Turns, then the turns between two rows, first turn first; the first pair answered
turn q_31:
[-0.09  2.86  0.09  0.72  1.47 -0.52  1.79 -0.89 -1.09 -0.44  0.04  4.25
 -1.35  1.02]  ->  [ 1.06  1.68  1.21  1.23  2.04  0.06  1.25 -2.11 -1.97 -1.23 -0.92  2.48
 -3.17  1.20]
[ 0.66  0.75 -0.68  1.53 -0.15  1.20  1.94  1.20 -0.07  2.78  0.00 -1.23
 -0.41 -0.25]  ->  [ 0.90  0.31 -0.68  1.56  0.05  1.39  1.70  0.92 -0.10  2.61 -0.38 -1.65
 -0.96 -0.27]
[-0.08 -3.08  0.48  1.14 -0.93  2.90 -2.81  3.01 -0.73 -0.30  3.01 -2.45
  1.07  1.09]  ->  [-1.32 -1.60 -0.55  0.83 -1.37  1.99 -1.77  4.07 -0.04  0.65  3.53 -0.06
  3.04  0.82]
[-2.42 -0.14 -3.57 -0.42 -1.37 -0.03 -0.65  2.07  2.25 -1.21  0.95 -0.75
  0.45 -0.98]  ->  [-2.23  2.22 -2.69 -0.02 -0.63 -0.91  1.31  1.48  2.37  0.11  0.56  1.69
  1.54 -1.02]
turn q_260:
[-1.02  1.07 -0.22  0.39 -0.71 -0.71 -0.85  0.57 -0.04  0.18 -0.50  1.05
  2.12 -0.43]  ->  [-1.33 -0.33  0.72  0.37 -1.17  0.25 -1.21  0.28 -1.07 -0.66 -0.77  0.14
  1.28  0.47]
[ 2.44  0.14  1.11  2.30  2.35 -0.47 -0.61 -2.63  2.21 -0.78 -1.45 -1.11
  0.22 -1.20]  ->  [ 0.97  1.73  0.54  2.07  1.83 -1.24  1.01 -1.45  2.77  0.28 -0.90  1.66
  2.45 -1.20]
[ 1.33  2.12  2.25  1.41  0.68  0.01  1.49 -2.22 -1.43  1.62 -0.98  1.88
 -0.32 -0.06]  ->  [ 1.00  1.35  2.76  1.40  0.44  0.25  1.46 -2.12 -1.97  1.31 -1.07  1.72
 -0.42  0.45]
[ 1.51  1.37  1.06 -0.75  1.46  0.72  2.46  0.61 -3.39 -1.67 -0.32  0.09
  0.41  0.43]  ->  [ 1.92  1.35  0.77 -0.59  1.76  0.90  2.24  0.29 -3.21 -1.77 -0.44 -0.58
 -0.12  0.11]
turn q_998:
[-1.70  0.48 -4.36 -1.77 -2.36  0.68  1.10  2.50  2.78  1.65  1.85  1.18
 -0.70 -0.12]  ->  [-0.98 -0.88 -4.38 -1.82 -2.20  1.19 -0.30  2.29  2.92  0.56  1.77 -0.76
 -1.89 -0.20]
[ 0.93  0.08 -3.30 -0.13  0.30 -0.81 -1.46  0.73  2.41 -0.21 -0.09 -1.41
 -1.09 -1.80]  ->  [ 1.41  0.85 -3.20  0.13  0.84 -1.19 -0.81  0.17  2.35  0.25 -0.29 -0.96
 -1.18 -2.13]
[-1.30 -1.33 -0.28 -0.65 -0.53  0.90 -2.06 -0.50  0.36 -2.45  1.97 -1.81
 -1.02 -0.08]  ->  [ 0.70 -0.47  0.28 -0.11  0.89  0.76 -1.73 -1.97  0.40 -1.99  1.11 -2.41
 -1.97 -0.53]
[ 2.01 -0.34  0.05  0.80  0.60 -0.01 -0.88 -1.60 -0.30  0.07 -1.16 -1.91
 -1.62 -0.52]  ->  [ 2.27  1.34  0.31  0.91  0.96 -0.61  0.50 -1.89 -0.37  1.01 -1.42 -0.27
 -0.82 -0.59]
turn q_625:
[-1.26  0.83 -0.57  0.78 -0.84 -2.83  1.00 -0.98  0.05  2.15  0.89  0.87
  2.38 -2.41]  ->  [-3.10 -2.29  0.75  0.15 -2.58 -1.20 -0.03 -0.31 -1.52  0.50  1.20 -0.27
  2.10 -0.39]
[ 0.42  1.77 -3.18  1.37  1.08 -3.12  0.43  0.54  2.35  0.10 -0.63  2.34
  0.32 -2.34]  ->  [-3.38 -2.80 -2.19  0.26 -2.03 -0.94 -0.95  2.54  0.63 -2.20  0.62  1.14
  0.75  0.51]
[-1.41  0.10 -0.34 -0.15  0.03 -0.33  1.18  0.20 -0.04  0.44 -0.16  1.01
  2.12  0.99]  ->  [-1.02 -1.01  1.06  0.03  0.02  0.44  0.97 -0.65 -1.01 -0.08 -0.68  0.07
  1.24  1.68]
turn q_496:
[ 2.75  2.76  0.10  1.24  2.28 -1.48  0.97 -1.66  0.76  1.48 -1.14  0.64
 -1.38 -2.35]  ->  [ 0.92  0.16  4.15  1.40  0.96  0.57  1.46 -2.40 -1.95  0.32 -1.72  0.69
 -1.44  0.72]
[-1.88 -1.98 -0.35  0.11 -0.71  1.75 -3.23 -0.33 -0.25 -2.10  1.36 -1.75
 -1.08 -0.92]  ->  [-1.23 -1.17 -1.99  0.06 -0.15  1.04 -3.54  0.00  0.67 -1.67  1.44 -1.67
 -1.07 -2.05]
[ 0.57 -1.69 -2.37 -0.84 -1.20 -0.55 -4.10  1.46  0.72 -0.93  1.49 -4.00
 -0.69  0.31]  ->  [ 2.47 -0.73 -1.98 -0.17  0.28 -0.94 -3.86  0.26  1.08 -0.55  0.68 -4.31
 -1.68 -0.53]

Between the rows of a pair lie two turns.
[ 1.76  1.36  3.98  1.19  1.22  0.22  1.89 -2.80 -1.70  0.76 -2.09  0.52
 -0.45  0.53]  ->  [-1.48 -0.79  4.33  0.45 -1.26  1.31  1.38 -1.15 -2.60 -0.36 -0.91  1.30
  1.01  2.59] -> q_260 then q_496
[ 0.78 -0.54  1.45  0.50 -0.22  1.64  0.97 -1.40 -1.20 -0.48 -0.35  0.12
  0.31  1.62]  ->  [-0.26  0.42 -2.44 -0.32 -0.80  0.60  0.05  0.77  0.84 -0.28  1.20  0.68
  1.64  0.15] -> q_496 then q_496
[-1.61  1.78 -0.13 -0.16  0.00 -0.84  0.75  0.78  1.95  1.25  0.05  2.28
  2.45 -0.34]  ->  [-0.66 -2.38  1.51 -0.10 -0.04  1.23 -2.03 -0.59  0.37 -1.22 -0.77 -2.63
 -1.08  0.76] -> q_625 then q_260
[ 0.13 -0.19 -1.52  0.16 -0.74 -0.52 -1.06  0.54 -0.18 -1.05  1.57 -0.41
  0.64 -0.36]  ->  [ 1.76  0.28 -0.49  0.80  0.47 -0.53 -0.86 -0.83 -0.49 -0.80  0.52 -0.85
 -0.46 -0.68] -> q_625 then q_625
[-0.53  1.94 -2.40 -0.89 -0.32 -0.94 -0.24  1.70  1.10  0.37  1.34  0.25
  1.58 -0.85]  ->  [-0.46  2.74 -1.88 -0.61  0.01 -1.08  0.55  1.29  0.89  0.84  1.10  1.05
  1.78 -0.88] -> q_998 then q_31
[-0.61  0.68 -2.12 -0.21 -0.46 -0.37 -0.20  0.76  0.65  0.19  1.49  1.12
  1.12 -0.35]  ->  [ 1.35  0.92 -1.83  0.22  0.83 -0.48 -0.57 -0.42  0.74  0.23  0.58 -0.32
 -0.44 -1.13] -> q_998 then q_496
[-1.72 -2.63  0.91 -0.98 -3.36  0.08 -0.58 -0.58 -0.26  0.33  1.09 -0.37
  1.83  0.81]  ->  [ 1.78 -1.68 -0.94 -0.47 -1.14 -0.75 -1.70 -1.75  1.15  0.63  0.46 -2.87
 -0.70 -1.52] -> q_998 then q_260
[ 1.16 -1.13 -0.17  0.07 -0.53  0.13 -0.97  0.01 -0.34 -0.57 -1.28 -2.26
 -1.58  0.44]  ->  [ 1.91  1.40  0.50  0.75  0.43 -0.78  1.09 -0.50 -0.36  1.09 -1.70 -0.08
 -0.74 -0.07] -> q_998 then q_998
[ 1.74  0.34  1.03  0.60  1.33  0.37 -1.17 -1.39 -0.06 -0.30 -1.36 -1.24
  0.13 -0.76]  ->  [-0.24  1.29  1.12  0.29  0.29  0.02  0.43 -0.21 -0.24  0.28 -0.67  1.68
  2.63 -0.16] -> q_260 then q_260
[ 1.13 -0.31 -0.95  0.36  0.44 -0.01 -1.13 -1.11 -0.98  0.25 -1.68 -0.40
 -0.90 -1.24]  ->  [-1.40 -0.60 -1.54 -0.52 -1.30  0.19 -0.89  0.75 -1.07  0.15 -0.46  1.03
  0.92 -0.64] -> q_260 then q_625
[ 0.84  1.92  1.70 -0.02 -1.03 -0.92  1.14 -0.38  0.93  1.26 -0.69  3.91
  1.99  1.02]  ->  [ 0.43 -1.91  3.84 -0.12 -1.78  1.10 -0.60 -0.98 -0.73 -0.72 -0.82  0.82
  0.17  2.79] -> q_260 then q_31
[ 0.93 -2.56  2.33  0.68  2.15  0.84 -0.30 -3.35 -1.14  0.47 -3.30 -3.13
 -3.04  0.08]  ->  [-4.43 -1.41 -4.04 -1.66 -0.97 -0.80 -0.37  2.59  1.95  1.21  0.69  0.85
  2.20 -0.73] -> q_625 then q_625
[-0.86 -1.68  0.87 -0.39 -0.24 -0.46  1.10 -0.75 -0.22  0.01 -0.83  1.92
 -0.28 -0.95]  ->  [-0.64 -2.69  0.30 -0.46 -0.46 -0.09  0.08 -0.67 -0.09 -0.69 -0.61  0.41
 -1.14 -1.08] -> q_260 then q_31
[ 3.40  0.84 -2.54 -1.15 -0.35 -0.09  0.39  1.02  2.34  2.63  1.30 -1.19
 -0.36 -1.64]  ->  [-0.17 -1.01 -1.71 -2.01 -2.80  0.92  0.54  2.93  1.38  1.71  2.35  0.01
  1.47  0.31] -> q_260 then q_998
[ 1.49  0.93 -2.53 -1.73  0.20  0.35 -1.12  0.60  2.26  2.26  1.59 -0.23
  1.85 -0.74]  ->  [ 2.54  1.98 -0.06 -0.98  1.24  0.38  0.34 -1.09  1.23  3.03  0.28  0.98
  1.81 -0.38] -> q_496 then q_998
[ 0.36  0.42  3.74 -0.40 -0.83  0.48  1.00 -0.88 -1.02  1.03 -0.07  1.84
  1.08  2.14]  ->  [ 3.75  1.22  1.69  0.24  1.23 -0.34 -0.30 -1.91  0.51  1.23 -0.61 -0.74
 -1.43 -0.31] -> q_260 then q_260
[ 0.70 -0.97  0.53  0.05 -0.69  0.62 -2.36 -0.67 -0.91 -0.36 -0.37 -1.81
 -2.64  0.54]  ->  [-1.74 -0.68 -1.32 -0.63 -2.25  0.29 -2.09  1.50 -0.23  0.04  1.07 -0.31
 -0.48  0.58] -> q_496 then q_31
[-1.94 -0.42  2.43  0.02 -0.43  0.42  1.01  1.00 -1.36 -0.22  0.31  2.84
  2.17  1.07]  ->  [ 0.31  0.95  3.21  0.67  0.99  0.03  1.70 -0.57 -1.26  0.49 -0.68  2.56
  0.96  0.38] -> q_31 then q_625
[-1.39 -0.22  0.71 -0.37 -1.74 -0.42 -0.21  1.43  0.60  0.39  0.51  1.63
  1.97  0.56]  ->  [ 1.21  1.93  0.57  0.34  0.29 -1.27  0.47 -0.03  1.15  1.25 -0.39  1.59
  1.05 -0.80] -> q_496 then q_31
[ 0.57  1.86 -2.90 -0.02  0.49 -1.70 -1.06  0.79  2.31  0.53  0.15 -0.63
 -1.33 -2.13]  ->  [ 2.01  1.76  1.61  1.07  1.41 -0.91  0.50 -1.99  0.17  0.69 -1.89 -0.61
 -2.56 -0.71] -> q_31 then q_496
[ 0.18 -0.99 -0.17  0.54 -0.56  0.25 -1.23  0.77 -0.62 -0.59 -0.51  0.24
  1.02  0.52]  ->  [ 0.70 -0.71  0.52  0.70 -0.01  0.38 -0.94  0.05 -1.01 -0.47 -1.03  0.33
  0.71  0.48] -> q_31 then q_625
[-2.45  0.77  2.09  1.11 -0.20 -0.31  0.28  0.71 -0.34 -0.03 -0.70  3.70
  1.69 -0.10]  ->  [ 1.06 -0.83  1.47  1.52  1.77  0.20 -2.34 -1.25 -0.16 -1.20 -1.78 -0.97
 -2.48 -1.26] -> q_260 then q_260
[ 0.55 -0.35  1.43 -0.60 -0.58 -0.66  0.55  2.48 -0.64 -0.81 -1.51  0.51
 -0.17  2.25]  ->  [ 1.27  0.73  1.53 -0.34 -0.04 -0.90  1.32  2.12 -0.43 -0.07 -1.87  1.05
  0.04  1.73] -> q_625 then q_998
[ 1.52 -0.58 -0.46 -1.02  0.37  3.13  0.39  1.40 -2.14 -3.23 -0.97 -2.22
 -1.65  2.46]  ->  [ 1.18  2.87 -4.19 -1.43  0.76  0.91  1.34  3.15  0.52 -1.45  0.04  0.39
  0.68  0.19] -> q_625 then q_625
[-0.18 -3.11  0.65  1.13 -1.69  2.60  2.36 -1.50 -3.11 -1.03  0.82 -0.11
  0.39  3.02]  ->  [ 1.52  0.92  0.08  1.87  0.22  0.86  4.61 -2.20 -1.97  1.04  0.24  2.35
  1.51  1.26] -> q_625 then q_998
[-0.35  2.88  2.04  2.11 -1.54 -1.40  2.23 -0.21 -0.57  1.82 -1.34  4.53
  1.85  1.18]  ->  [-1.06  1.35  3.34  2.03 -2.28 -0.58  1.87 -0.08 -1.73  1.15 -1.31  4.15
  1.62  2.30] -> q_998 then q_31
[-0.90  1.69  1.72 -0.40 -1.60 -0.20 -2.60 -0.14 -0.63  0.82  1.56  1.20
  0.54  0.81]  ->  [ 0.42  2.47  2.18 -0.04 -0.54 -0.58 -2.32 -1.05 -0.56  1.31  1.04  1.17
 -0.02  0.21] -> q_625 then q_625
[-1.75  0.93  1.76 -0.19 -0.86 -1.53  3.65  1.32  0.72  1.61 -0.57  1.62
  0.77  1.31]  ->  [-0.92  1.43  1.76 -0.06 -0.55 -1.67  3.80  0.86  0.89  1.68 -0.82  1.62
  0.60  0.77] -> q_31 then q_625
[ 0.13  1.35  3.40  0.95  2.51 -1.63  0.51 -2.34 -0.47  3.26 -0.80  3.12
  0.91 -2.71]  ->  [-0.87  1.69 -0.28  0.12  2.01 -2.47 -0.55 -0.30  1.50  3.51  0.71  3.16
  2.01 -3.82] -> q_31 then q_625
[-1.29 -2.68  1.84  0.68 -2.04  0.20 -0.08 -0.54 -0.85 -1.79  1.51 -1.80
  0.91  2.69]  ->  [-1.26 -2.72  0.39  0.30 -1.93 -0.08 -0.87 -0.03  0.02 -2.09  1.83 -2.71
  0.61  2.20] -> q_998 then q_31
[ 1.17  0.75  3.60  0.65  1.41  0.70  1.97 -2.27 -1.23  0.89 -0.70  0.80
 -0.71 -0.02]  ->  [-1.29  1.46  2.03 -0.05  0.04  0.13  2.58 -0.28 -0.47  1.38  0.64  3.07
  1.74  0.21] -> q_998 then q_625
[-1.03 -1.38 -2.66 -2.64 -0.61  0.80 -0.11  1.81 -0.71 -1.22  0.98 -0.94
  1.05  0.17]  ->  [-0.54 -0.64 -3.36 -2.52 -0.23  0.35  0.05  1.87 -0.05 -0.77  0.96 -0.79
  1.17 -0.18] -> q_998 then q_31
[ 2.73  2.55 -2.34  0.70  2.42 -1.74  0.18 -0.82  1.47  1.61 -0.29 -0.08
 -0.90 -2.92]  ->  [-3.74 -1.54  1.62 -0.41 -2.11  0.98  0.92  1.36 -1.88 -0.24  0.76  2.16
  1.88  2.14] -> q_260 then q_625
[-2.65  1.51 -0.39 -0.31 -0.54 -1.35  0.17  0.28  1.41  0.84  0.10  2.95
  2.68 -1.29]  ->  [-2.86  1.55  0.53 -0.16 -0.65 -0.94  0.54  0.12  0.94  0.79  0.02  3.17
  2.61 -0.68] -> q_998 then q_31
[ 1.62  0.67  0.43 -0.60 -1.01  0.16  0.49 -1.10 -0.64 -1.90 -0.42  1.53
  1.08  2.28]  ->  [ 2.43  1.46 -0.23 -0.56 -0.17 -0.35  0.40 -1.53 -0.06 -1.71 -0.45  1.61
  0.95  1.43] -> q_31 then q_625
[ 0.23  1.35 -2.38 -0.35  0.55 -1.48 -0.88  0.90  2.01  1.14  0.52  1.37
  0.95 -1.54]  ->  [-2.36 -2.02 -0.60 -0.83 -1.47  0.04 -1.71  1.65  0.19 -0.56  1.01  0.61
  0.88  0.86] -> q_260 then q_998
[-2.31 -1.67 -1.94 -0.25 -2.46  0.56  0.36  2.55  0.20 -0.04  1.77  1.05
  1.38  1.06]  ->  [ 1.40  2.37 -2.61  0.72  0.65 -1.34  1.69  0.52  1.45  1.97  0.57  1.50
  0.45 -1.58] -> q_496 then q_31
[-0.56 -1.38 -4.82 -1.81 -0.83  0.25 -2.52  4.07  1.53 -0.73  1.90 -3.32
 -0.94 -2.00]  ->  [-0.99  0.02 -5.33 -1.92 -0.93 -0.20 -1.54  4.57  2.04 -0.04  2.11 -1.73
  0.46 -2.20] -> q_31 then q_998
[-1.07  0.34 -2.35 -0.67 -0.72 -1.22 -0.62  1.17  1.31  0.27  1.56 -0.02
  1.19 -1.08]  ->  [-0.93  1.64 -0.17 -0.10 -0.11 -1.34  1.39  0.30  0.49  1.17  0.68  2.03
  1.91 -0.45] -> q_496 then q_260
[ 0.76 -1.47  1.56  1.19 -0.09  1.64  0.02 -1.31 -1.61 -0.56 -0.92 -0.54
 -0.52  0.93]  ->  [-0.73 -2.10 -1.84  0.26 -1.21  1.29 -1.51  0.97  0.00 -0.86  0.72 -0.96
  0.20  0.15] -> q_31 then q_496
[-1.39  0.88 -1.39 -1.30 -1.04 -0.20  0.17  2.05  2.24  0.14  1.49  0.88
  1.31 -0.47]  ->  [ 0.36 -1.68  2.14 -0.67 -0.39  1.42 -0.70 -0.27 -0.07 -1.26 -0.15 -2.27
 -1.75  0.63] -> q_625 then q_998
[-1.65 -0.16 -0.86  0.22 -0.43 -1.17  1.37  1.76  0.59  1.13  0.22  2.39
  1.26 -0.80]  ->  [-0.69  0.36  1.39  0.88  0.36 -1.01  2.40  0.29 -0.34  1.31 -0.89  2.46
  0.56 -0.41] -> q_31 then q_496
[-1.54 -0.67 -2.36 -0.98 -1.42  0.52 -1.27  2.73  1.56 -0.26 -0.14 -0.06
  0.94 -0.63]  ->  [-1.66 -2.08 -0.95 -0.73 -1.75  1.48 -1.69  2.13  0.50 -1.14 -0.60 -0.94
  0.00  0.43] -> q_625 then q_31
[-0.15  1.88 -0.85 -1.13 -1.96 -0.11  1.13  1.57  0.44  0.26  0.47  0.87
  2.58 -0.88]  ->  [-1.02  1.00  0.84 -0.92 -2.57  0.84  1.32  1.40 -0.61 -0.38  0.29  0.90
  2.48  0.33] -> q_31 then q_625
[-2.44 -1.55 -1.39 -0.53 -1.79 -0.32 -0.50  0.14 -0.48  0.29  1.13  0.36
  0.30  0.92]  ->  [-1.27 -2.36 -0.39 -0.17 -1.25  0.22 -1.06 -0.94 -1.15 -0.10  0.39 -1.27
 -1.34  0.95] -> q_625 then q_31
[ 0.10  1.53 -0.09  0.07  0.79 -0.47  2.21 -0.18 -0.15  0.63 -0.76  1.41
  0.07 -0.14]  ->  [-1.95 -1.00 -0.83 -0.86 -1.12  0.53  0.77  1.32 -0.42 -0.95  0.45  0.45
  0.23  0.71] -> q_625 then q_998
[-0.81  1.75 -0.33 -1.05 -1.20 -0.17 -0.08  0.69  0.72  0.64  1.19  3.23
  1.07 -0.51]  ->  [ 0.85  1.94 -1.95 -0.97 -0.22 -0.79 -1.03  0.28  1.77  0.29  0.90  1.47
 -0.10 -1.75] -> q_998 then q_496
[ 0.11  0.03  0.74  1.38  0.10 -0.92 -1.84 -0.22 -0.59  0.45 -0.32 -1.49
 -0.76 -0.51]  ->  [-0.46  0.02  1.80  1.35 -0.35 -0.58 -1.19 -0.38 -1.27  0.47 -0.32 -0.66
 -0.34  0.20] -> q_998 then q_496
[ 2.50  1.60 -2.13  0.40  1.70 -0.50 -0.51 -0.55  2.08  0.26 -0.36 -0.71
 -1.95 -2.45]  ->  [ 1.24 -2.00 -0.11  0.43  0.45  1.48 -1.82 -0.76  0.28 -1.87 -0.44 -2.76
 -3.03 -0.12] -> q_496 then q_31
[-2.62  0.43 -2.31 -1.21 -0.09 -0.60  0.07  1.52  1.60  0.91 -0.68  3.11
  0.79  0.24]  ->  [-0.07  0.87 -3.43 -0.71  1.46 -1.14 -1.04  0.32  2.36  0.89 -1.45  0.90
 -1.23 -1.29] -> q_998 then q_496
[ 1.21  1.54 -1.38  1.07 -0.53 -2.32  0.52  1.11  2.21 -0.84 -0.65 -0.42
 -0.33 -1.13]  ->  [-0.86 -0.05 -1.28  0.43 -2.11 -1.74  0.18  2.36  1.73 -1.62  0.16 -0.14
  0.56  0.22] -> q_31 then q_625
[-0.54  1.05  0.11 -0.02  2.12  0.05  1.15 -0.46 -1.32  0.83  0.43  1.49
  1.00  0.20]  ->  [ 0.27 -0.54  0.79  0.14  2.31  0.78  0.23 -1.19 -1.91 -0.23 -0.10 -0.47
 -0.60  0.63] -> q_260 then q_260
[-0.43 -0.25  1.20  0.32 -0.11  0.52  0.90 -0.29 -0.70  0.09 -0.51  0.05
  0.23  0.52]  ->  [ 0.72  0.50  0.01  0.31  0.89 -0.17  0.56 -0.47  0.30  0.49 -0.68 -0.51
 -0.49 -0.61] -> q_260 then q_260
[-0.30  0.39 -1.26 -0.63 -0.97 -0.67  0.36  0.30  1.84  1.29  1.01  0.53
  0.75 -0.94]  ->  [-0.24  0.80  0.53 -0.10 -0.83 -0.45  1.46 -0.44  0.65  1.44  0.45  1.48
  0.92 -0.14] -> q_496 then q_260
[-3.90  0.08  2.09 -1.32  0.03 -0.34  2.89  0.86 -1.88  0.73  0.20  2.40
  2.07  1.59]  ->  [-4.27 -0.68  1.99 -1.48 -0.58  0.01  2.11  1.16 -1.97  0.25  0.48  1.44
  1.78  1.96] -> q_998 then q_31
[ 0.63  0.22 -1.22  1.55 -0.32 -1.12 -0.21 -0.07  2.43  0.36  1.37 -0.35
 -0.65 -1.25]  ->  [-0.13  0.95  0.84  1.82 -0.62 -0.90  1.48 -0.39  1.51  0.92  1.15  1.54
  0.50 -0.13] -> q_260 then q_31
[-2.75 -1.73  0.00  1.03 -2.98 -0.52 -2.05  2.47 -1.92 -1.01  1.98  0.45
  0.96  4.05]  ->  [ 0.05  3.58 -2.62  1.71 -0.39 -3.31 -0.32  2.14  0.77  1.69  1.50  2.96
  1.97  0.73] -> q_496 then q_31
[-2.44  1.20 -1.47 -1.33 -1.29 -0.57  1.22  1.78  0.44 -0.09  0.87  1.79
  0.83  0.05]  ->  [-2.87 -0.45  0.45 -1.21 -2.04  0.47  0.94  1.49 -0.82 -0.99  0.50  1.27
  0.27  1.36] -> q_260 then q_31
[ 0.64  1.12  0.78  2.69 -0.47 -0.09 -0.56 -0.19 -0.88  1.22 -0.20 -1.24
 -1.63 -2.27]  ->  [ 0.43  1.71  1.12  2.85 -0.41 -0.19  0.01 -0.14 -0.87  1.54 -0.20 -0.66
 -1.10 -2.35] -> q_260 then q_31
[ 0.43  1.52  2.39  0.55  1.08  0.51  2.48 -1.34 -0.68  0.56  0.03  1.22
  0.86  0.81]  ->  [ 0.88  2.87  0.03  0.43  1.58 -0.51  2.04 -0.71  0.82  1.11  0.43  1.29
  0.85 -0.80] -> q_31 then q_625
